In the rows, 128 means zero.
One turn moves each row of this set onto another row. After a few examples, where does it send each row asked below?
Q10: [147 131  94 150 127 130 103 106  55 107 125 115  90 105 127  94 115 178
 119 150 126 116 116 120 121  96]
Q456: [127  86 154 132 125 114 152 139  79 136 109 140  95 120 136 133 127 152
 123 144 102 100 131 121 101  94]
Q364: [152  79  88 127 125  86 119 116  70 106 136 114 122 122 104 114 108 133
 152 129 165 142 127 128 127 133]
Q818: [110 145 103 176 142 126 112 134 113 144 118 171 136 116 126 121 118 180
  64 138 142 112 141 164 116 124]
Q223: [118 156 107 176 147 133 118 147 122 143 111 158 136 129 138 123 127 177
  54 131 146 110 137 155 118 120]
Q538: [145 159 109 134 130 149 123 135  44 111 124 117  95 127 148 100 110 167
 112 143 150 103 105 117 121  96]
Q488: [127  90 154 141 129 100 129 115  97 136 107 139 102 115 123 136 124 146
 128 142  76 121 123 109 110 112]
Q622: [118 107  89 145 143  87 121 124 169 126 117 140 128 105 116 113 134 143
 143 122 150 134  77 155 118 117]
Q396: [108 112 114 157 154 102  83 162 131 120 127 131  79 132 118  88 125 133
  73 122 110 131 137 121 129 122]
Q550: [162 101  97 137 144  93 107 122 108 106 121  86 128 142 119 119 129 113
 137 114 149 160 105 102 138 140]
Q569: [128 118 168 124 132 122 159 154  86 141 106 135 107 141 149 141 123 135
 116 134 107 103 115 107 109 106]
Q278: [126 123 170 133 136 109 137 131 102 140 103 133 113 135 136 144 119 127
 123 131  82 125 107  96 117 123]
Q714: [144  83 106 122 133 128 124 144  56 116 135 132 121 129 141 119 116 122
 150 131 199 122 104 139 121 128]
Q787: [ 90 134 130 130 142 113 104 178  84 130 143 173  89 135 125  95  92 130
  88 127 146 112 133 137 122 132]
Q310: [130 100 106 144 146 121 103 119 115 122 119  96 190 111 141 138 142 126
 133 129 172 126 148 136 126 115]
Q94: [122 113 114 138 145 125 102 120 107 127 122 109 198 112 142 143 130 121
 140 130 179 125 140 136 127 125]
Q691: [ 95 127 135 149 161 126  76 171 117 131 129 161  88 134 139  97 116 117
  83 124 129 126 111 128 129 137]
Q452: [113 159 102 174 141 110 111 126 118 142 117 165 142 121 114 122 110 179
  65 132 130 123 145 154 122 134]
Q391: [104 118 108 136 136  87 111 168  98 119 141 144  79 134 102  86 102 145
  78 125 127 118 159 132 123 117]
Q747: [124 102  79 132 132  86 152 144 151 120 122 132 120 112 114 106 133 156
 136 123 168 115  99 163 111  96]
Q702: [111 142 106 128 144  95 134 141 159 131 119 150 141 124 127 121 118 127
 144 114 165 131  64 149 121 131]
Q36: [117 136  97 116 132  93 165 160 140 127 123 143 132 129 126 115 117 141
 136 114 183 113  86 157 114 109]
Q99: [117 170 106 173 146 118 118 140 128 140 111 150 142 133 126 123 119 173
  55 125 133 122 140 146 124 128]
Q782: [146 155 107 155 139 127  82  95  78 111 118 110 102 114 128 102 112 158
 121 142 107 138  95 101 132 121]
Q303: [125 118 110 128 137 117 119 126  97 123 125 105 197 117 134 141 124 126
 137 128 184 121 152 137 125 122]
Q896: [132 106 101 135 139 111 119 125 106 119 122  92 191 116 132 136 134 132
 131 127 178 121 160 135 126 111]
Q136: [144 181 123 141 141 146 102 125  67 116 116 112 109 135 150 108 108 147
 114 134 131 125  85  98 132 120]
Q765: [154 104 115 132 152 134 111 149  95 115 118 104 127 147 157 124 136 101
 135 117 183 138  84 114 133 135]

Q396 goes to Q691
Q10 goes to Q782
And these:
Q456 goes to Q488
Q550 goes to Q765
Q452 goes to Q99
Q94 goes to Q303
Q702 goes to Q36

One turn moves each row of this set onto another row. After a few examples, where does it send each row asked below?
Q697: [125  84 128  88 153 111 107 141 162  97 137 122 116 105 125 158 163  96
 123 122 137 101  91 101 132 136 140 118 150 162 118 125  87 134 140 140
 106 164 123  98 167 135 130 142 102 153 149]
Q450: [108 130 128  79 108 125 135 132 120 126  83 116 131 132 167 149  95 154
 129 146 109 142 146 100 107 126 113 140  79 163 127 193 104 104 145 104
 115 156 168 144 125  92  86 151 161 160 172]
Q754: [112 111  66 119 105 128 149 116 146 139  94 125 112 132 122 147 100 140
 144 105  89 127 139 126 100 147 116 155  87 152  96 178  83 150 112 150
 139 205 105  96 136  98 124 153 144 143 174]
Q138: [139 136 142 128 122 118 133 145 147  70  82 111 113 105 127 142 168 149
 117  98 146 159 171 126 120 124 143 140 144 112 110 155  97 111 154 147
 141 125 115  79 140 130 118 164 113 156 145]
Q795: [113 111 118 100 103 151 137  89 144 130  87 130 123 119 152 120 107 150
  83 137 128  97 182 140  91 136 106 150 136 130 119 179 134 122 151 129
 118 159 132  90 158 107 123 145 163 107 173]
Q184: [131 104 123  77 132  91 113 138 183 115 158 131 117 131 112 178 145  98
 123  98 110 140  99  98 137 129 148 104 165 176 114 128 109 130 137 121
  95 153 148 142 147 113 133 142 160 157 167]
Q831: [107 121  91 117 111 112 157 125 132 140  81 141 117 141 122 145  89 146
 148 107 104 138 141 105 102 152 112 142 103 139  79 180  88 156 117 148
 122 208 120  95 131  99 122 142 137 125 189]
Q601: [151 101 115 116 134 135 149 134 106 108 100 108 124 137 109 120 118 102
 184 129  98 150 125 134 148  82 151 117 131 144 107 101 105  81 121 124
 118 137 135 136 119 141 124 132 135 172 174]
Q804: [125 141 101  79 103 133 147 131 127 112  81 107 115 139 151 158  96 152
 133 138  88 123 142 115 107 129 124 137  65 175 123 185 113  98 141 108
 111 146 158 148 135  76  98 157 158 150 172]
Q887: [123 114 111 109 146 136 115 163 174 109  75 136 118 149 140 134 125 130
 115  76 112 156 117  78 129 145 170  82 125 129 118 149  77 114 141 108
 104 140 138  74 128 139 119 154 121 116 173]
Q206: [141  82 130 118 148 129 146 115 146 112 123 121 123 130 100 108 103  93
 166 113 103 151 112 145 120  85 141 122 155 122 118 109 113 105 123 121
 140 163 101 104 108 140 155 168 163 143 172]
Q772: [162 100 134 105 157 133 127 103 120  95  95 107 132 130 132 118 113  83
 139 142 103 121 122 150 105 109 129 103 152 124 126 101 122  85 144 101
 112 139 144 120  99 154 143 153 137 158 157]
Q864: [132 134 123 100 126 122 116 135 162 112 102 118 142 137 144 153 150 124
 126  78 109 199 150 108 131 144 155 135 172 119 143 177 103 100 166 108
 143 147 145 130 102 113 131 108 176 152 170]
Q592: [153 111 145  72 127  89 109 141 139  91 151 115 111 119  96 163 170 108
 136 128 142 137 127 116 138 130 128 139 178 163 139 140 125 107 150 141
 114 150 128 139 161 111 120 128 126 139 148]
Q161: [123 113  96  83 105 161 125  89 131 126  93 125 120 118 144 135 112 137
  96 141 109  96 165 154  88 144 105 140 117 137 143 187 135 123 161 122
 130 166 119 102 150 109 135 144 152  94 165]

Q772 goes to Q601
Q184 goes to Q697
And these:
Q161 goes to Q804
Q887 goes to Q138
Q795 goes to Q450

One turn moves each row of this set onto another row. After a few examples, where does it send each row asked below?
Q357: [157 127 108 142 115 118 164 103 149 150 143 175 150 110 117  79  96 148
 137 123 143 139 135 110 115 103 152 138 121 124 108 163 142 155 115 109
 123 110 116]
Q575: [157 104 151 130 138 156 125 121 129  87 109 132 106 122 135 128 117 186
 104 109  92 171 150  82 116 166 114 161 122 163 113 106 124 132 106 144
 145 135 124]
Q225: [137 132 178 123 107 168 102 135 111 143  73 100 150 138 131 127 120 159
 107 116 117 132  88 115 110 177 122 112 122 158 129 100 136 135 136 115
 151 140 152]
Q124: [126 139 113 141 101 136 134 127 174 172 157 133 170 101 115 100 122 109
 145 123 110 150 131 138 119 135 154 120 134 133 109 171 161 149 103 120
 137  82 111]
Q707: [131 130 134 121  81 148 115 141 169 171 125 112 154  79 143 105 127 106
 151 102  98 160 140 156 130 166 130 101 133 142 120 153 179 130 114 119
 138 102 127]
Q398: [128 133 179 126 131 166 104 137 144 114  92 107 111 131 135 152 154 155
 128 133  92 160 121  98  98 185 125 151 122 156 138 100 140 147 119 129
 167 128 115]
Q757: [160 116 165 133 145 145  92 107 139 125 122 116 125 122 118 134 111 177
 120  93  94 162 119 100 125 180 101 154 119 165 103 111 137 128 118 155
 154 115 126]
Q198: [ 98 134  93 133 111 151 144 113 149 114 109 145 126 148 146 103 124  85
 146 175 139 153 165 123 110 120 164 121 127 137 115 149 148 142 117  93
 155 138 112]
Q464: [107 135  85 139 107 163 137 126 147  87  80 153 109 118 162  89 110  94
 121 151 124 147 144 124 108 142 141 114 110 157 124 122 175 150 125 104
 145 154 134]
Q296: [145 130 111 123 106  91 148 106 141 103 149 169 136 126 136  99 118 126
 146 127 150 130 147  87 120 124 142 140 132  93 130 119 135 146 136 112
  97  96 117]
Q20: [141 122 146 127 101 177 114 140 104  99  96 124 128 122 167 132 105 173
  92 111  92 150  91 117 112 149 119 118 135 161 115 104 102 135  93 136
 147 138 140]
Q955: [160 106 146 116 106 163 116 124 103 115  96 115 146 138 143 118  93 184
  90  89  97 154 123 119 131 165 120 116 135 164 107 113 115 123  98 134
 140 137 156]
Q870: [104 133 119 100  87 141 116 117 154 179 129 158 162 143 131 115 158 100
 164 139 132 144 153 126 124 123 161 117 132 127 119 162 132 142 111 104
 170 121 123]
Q83: [130 120 168 119 118 170 105 134 135 105  99 145  96 132 147 150 138 165
 107 127 107 164 126  81 117 154 108 158 112 157 112  83 114 132 111 131
 170 140 122]
Q913: [ 99 133 100 125  99 117 117 103 153  99 136 159 127 149 141 112 113  78
 128 154 153 135 144  99 135 128 123 130 121 111 101  99 145 128 135 107
 123  99 119]
Q156: [108 118 123  95  70 113 120 120 165 149 153 154 169 132 123 113 159 100
 133 123 117 137 160 108 135 142 134 126 139 104 125 130 140 140 113 114
 122  77 122]
Q149: [158 117 162 126 123 154 104 114 104 130  85  82 155 139 133 120 101 171
 117  98 100 145 111 129 117 185 122 111 138 162 122 123 135 126 124 130
 139 135 150]
Q14: [131 147  94 149 115 135 135 126 139 122 149 169 118 114 150 105  90 104
 156 142 168 152 135 102 129 105 149 125 119 124  88 131 130 117 133 110
 136 126 124]
Q709: [125 126 121 133  99 104 132  92 169 130 157 147 153 116 126 103 116 111
 126 132 114 128 111 124 116 124 119 139 134 107 118 136 150 160 112 122
 107  62  93]
Q186: [148 120 183 113 130 149 105 121 147 146  95 118 137 141 102 135 144 178
 117 103 101 152 134  92 116 192 120 155 113 159 129 105 150 146 123 129
 162 122 135]
Q359: [172 116 127 119  99 122 156  92 159 152 107 166 140 107 137  77  90 166
 122  96 114 141 127 149 121 122 130 127 115 140 122 156 165 173  98 107
 129 116 120]
Q593: [135 133 163 125 100 178 126 158 105 109  75 116 134 124 153 128 130 169
 101 125 104 139  96 103  95 165 136 117 131 153 142  98 119 146 117 117
 144 147 147]
Q530: [ 97 118 109 106 103 112 118  83 144 104 127 139 145 156 146 113 156  86
 153 156 116 134 159 120 111 135 139 127 146 110 138 140 136 148 121 112
 132 104 101]
Q362: [162 153  98 131 106 129 118 135 132 117 133 184 107  90 175 107  87 136
 162  94 150 149 115 116 135 125 139 115 115 131 106 116 135 132 126 128
 136 135 145]
Q261: [109 120 133  86  84 147  99 104 132 163  86 163 140 125 157 102 165 111
 167 130 126 134 140 133 115 130 131 109 120 141 138 150 139 143 134 107
 174 161 134]

Q709 goes to Q913
Q149 goes to Q20
Q198 goes to Q124
And these:
Q362 goes to Q261
Q186 goes to Q575

